(in the rows, 128 means zero)
Each named turn below is shown by a few rows before and after it. Which turns, in which order, take the first row of each later pair to the second? The first pair is answered.
A (before |-> after):
[137  69 117 111  53 149  87 139 130  90 186  83 101 132 147 191 136 128
 144] |-> [110  77  93 117  61 171  93 125 133 123 179  88 110 166 156 177 141 128
 184]
[180 140 112 151 103  95 123 122  76 130 177 128  97  91 134 144  99 138
  90] |-> [146 140  72 159 116 127 133  97  79 176 169 127  91 132 146 122  91 129
 135]
[137 140 139 140 101 113 128 160 121  97 134 124 130 101 134 147 113 153
 107] |-> [131 131 106 150  87 124 121 147 109 127 144 112 121 114 143 146 100 156
 125]
[164 191 165 145 117 109 174 139 133  18  72 185 198 109  97 122 123 162
 126] |-> [191 165 135 157  84  88 150 143  88  21 109 163 156  76 106 151  87 176
  93]
Q (before |-> after):
[ 92 121 175  97  69 102 122 130 115 119 124  86 152 126 125 126  90 137
 134] |-> [128 138 177 115  71  97 140 132 108 105 125  93 151 103 129 132  87 146
 125]
[141  80 189  87  81 147 122 204 163  16 152 114 147  57  87 188 174 109
  80] |-> [187 114 188 113 108 154 159 206 157  18 145 131 147  47  95 186 188 106
  74]
[127 141 146 106 128 167 179 157 164 115 125 123 146 139 140 167 129 121
 164] |-> [121 136 144 101 125 168 173 157 165 119 129 117 148 143 140 168 131 124
 167]
[115 131 103 145  91 132 136 113 118 120 117 134 143 156 144 138 120 141
 162] |-> [121 137 106 145  86 129 136 118 121 124 121 131 141 154 148 141 120 149
 160]
R (before |-> after):
[176 127 136 130 139 153 133 170 133 108 128 126 117 102 134 151 146 123
 120] |-> [178 113 138 133 160 140 123 150 128 119 142 121 104 103 120 147 150 115
 102]
[187 107 119 133 121  99  92 158  78 129 152 123  86  93 122 135  95 170
  64] |-> [191 130 114 144 105 102 112 175  85 116 131 131 101  88 129 139  94 184
  82]
[158 124 135 126 108 133 128 168 121 102 138 116 127 101 132 146 127 135
 128] |-> [155 109 133 120 120 137 123 162 121 105 156 112 113 108 124 139 137 128
 115]
N (before |-> after):
[181 120  79 196 152 163 154 125  81 158 182 122  63 120 159 148  91  88
 125] |-> [142  84  94 161  86 178 127 174  97 134 196 100  76 130 163 180  88  84
 150]
[105 104  71  99  61 119  83 129 119 148 140 120 102 147 123 112 119 110
 155] |-> [116 137  68 131  72  92  83  95 107 154 115 137 112 141 122  94 107 134
 144]
[182 140 152 131  94  95 121 180 106  90 119  44 112 111 133 179  64 141
 104] |-> [203 165 146 161 124  79 138 148  94 106 109  61 114 108 132 156  61 147
  89]
[103 168 119 153 138 148 140 133 106 155  78 136 137 152 153 104 149 137
 160] |-> [116 149 120 149 158 166 145 138 115 158  99 133 118 155 151 108 160 113
 160]

Each pair is 2 to 3 turns apart.
[154 202  67 176 178 196 212 173 146 179 138 142 104 160 155 113 138  94
 190] |-> [114 106  81 114 181 201 151 169 162 187 203 106  54 180 139 124 147  54
 164]  N then R
[128 134 114 122 167 162 139 113 115 167 145 153 111 143 140  50 118  84
 128] |-> [ 70 119 124  99  72 148 103 145 124 134 123 135 143 146 151  82  95 114
 150]  N then N
[ 73 143 123 122 127 142 123  97 155 152  81 127 157 174 131 112 116 130
 177] |-> [102 158 115 149 153 113 128  69 135 162  83 141 151 159 127  97 109 145
 146]  Q then N
[133 101 117 153  86 155 155 164 156  99 158 136 147 120 136 153 169 106
 169] |-> [156 145 113 194 109 131 172 119 132 116 126 160 159 112 139 128 159 130
 156]  N then Q then N
[107 147 104 162 125 127 133 120 144 164  74 138 167 141 186 111 136 145
 168] |-> [144 132 134 157  98  81 112 143 121 115  98 133 153  88 181 144 124 168
  97]  A then A then A
[171 162 153 136 138  48 148 136 118 117 123 154 130  99 132 137 154 106
  96] |-> [136 162 149 122 182  73 149 111 140 152 116 156 134 140 122 108 174  81
 125]  Q then Q
[100  76 145  87  80 113  70 141 117 103 172 109 105 114 117 180 135 139
  90] |-> [185 143 137 147 135  88 119 109  85 114 144 140 111  78 128 157 134 160
  54]  Q then N then N
[172 170 136 140 167 167 182 143 141 134 110 159 138 113 135 123 172 119
 152] |-> [ 96 124 137  97 132 183 146 156 165 133 118 140 144 150 131 130 171 107
 185]  Q then N
[100  80 104 126 116 149  93 109 138 138 145 125 118 139 112 117 128 127
  92] |-> [ 99  93 139 117 132 146 101 118 168 118 125 135 142 135 108 109 150 122
  86]  A then A then A
[ 76  75 112 111 149 129  94  94 124 151 161 121 100 158 106 119 123 111
 141] |-> [ 76  95 168 101 167 113 100 109 159 120 135 129 131 151  94 111 145  99
 125]  A then A
[ 92 116 118 131  85 126 105 123 118 128 134 107 127 140 136 138  97 139
 148] |-> [ 87 133 160 117 107 118 113 137 148 101 111 120 159 142 120 136 121 126
 138]  A then A then A
[148 138  86 150 157 180 174 142 116 136 129 142 127 137 143 107 141 120
 174] |-> [123 139 137 125 166 173 164 149 150 113 108 153 157 143 127  99 169 103
 163]  Q then A
[105 164 121 153 160 125 133  90 141 153  76 156 158 158 123  88 124 133
 151] |-> [ 90 113 168  96 168 131 113 130 179 119 104 139 147 156  97 104 158  91
 127]  N then Q then A
[143  54 133  89 109 184 122 169 132 138 168 113  71 125 145 137 117  94
 136] |-> [173 120 131 142  52 128 134 179 103 102 113 133 117  87 163 149  74 168
 121]  Q then N then Q
[153 151 112 135 125 140 182 188 135  90 119 128 124 113 160 116 170 106
 132] |-> [152 136  81 147 111 141 180 181 117 115 147 114  99 120 175 119 151 114
 138]  A then A then A
[120 151 178 115 177 137 146 137 173 116  95 145 152 126 113 111 178  96
 132] |-> [192 129 136 146 160 107 141 139 106 114 145 132 101  69 120 143 135 116
  75]  A then A then Q
[ 76 159 175  78  99 128  96 171 188  91  74 125 192 132 117 126 156 114
 129] |-> [154 163 163 110  91 104 112 190 146  69  95 123 168  71 114 157 133 139
  75]  A then Q
[106 216 146 120 130 164 168  99 146 163  70 161 163 118 135 115 133 104
 153] |-> [156 186 164 119  90 110 149 129 114 110  97 144 138  47 129 165 115 129
  74]  A then A
[144 123 133 117 102 132 163 199 148  78 123 136 148 134 148 155 149 119
 150] |-> [126 152 136 147 113  68 135 122 121 100  85 155 166 130 145 121 110 165
 116]  R then N then N
[103 138 116 168 142  89 141  98 132 150  56 115 134 162 141  89 123 113
 151] |-> [ 80 111 121 155 103  77 116 104 126 137  62  99 135 168 139 104 106 125
 149]  Q then Q
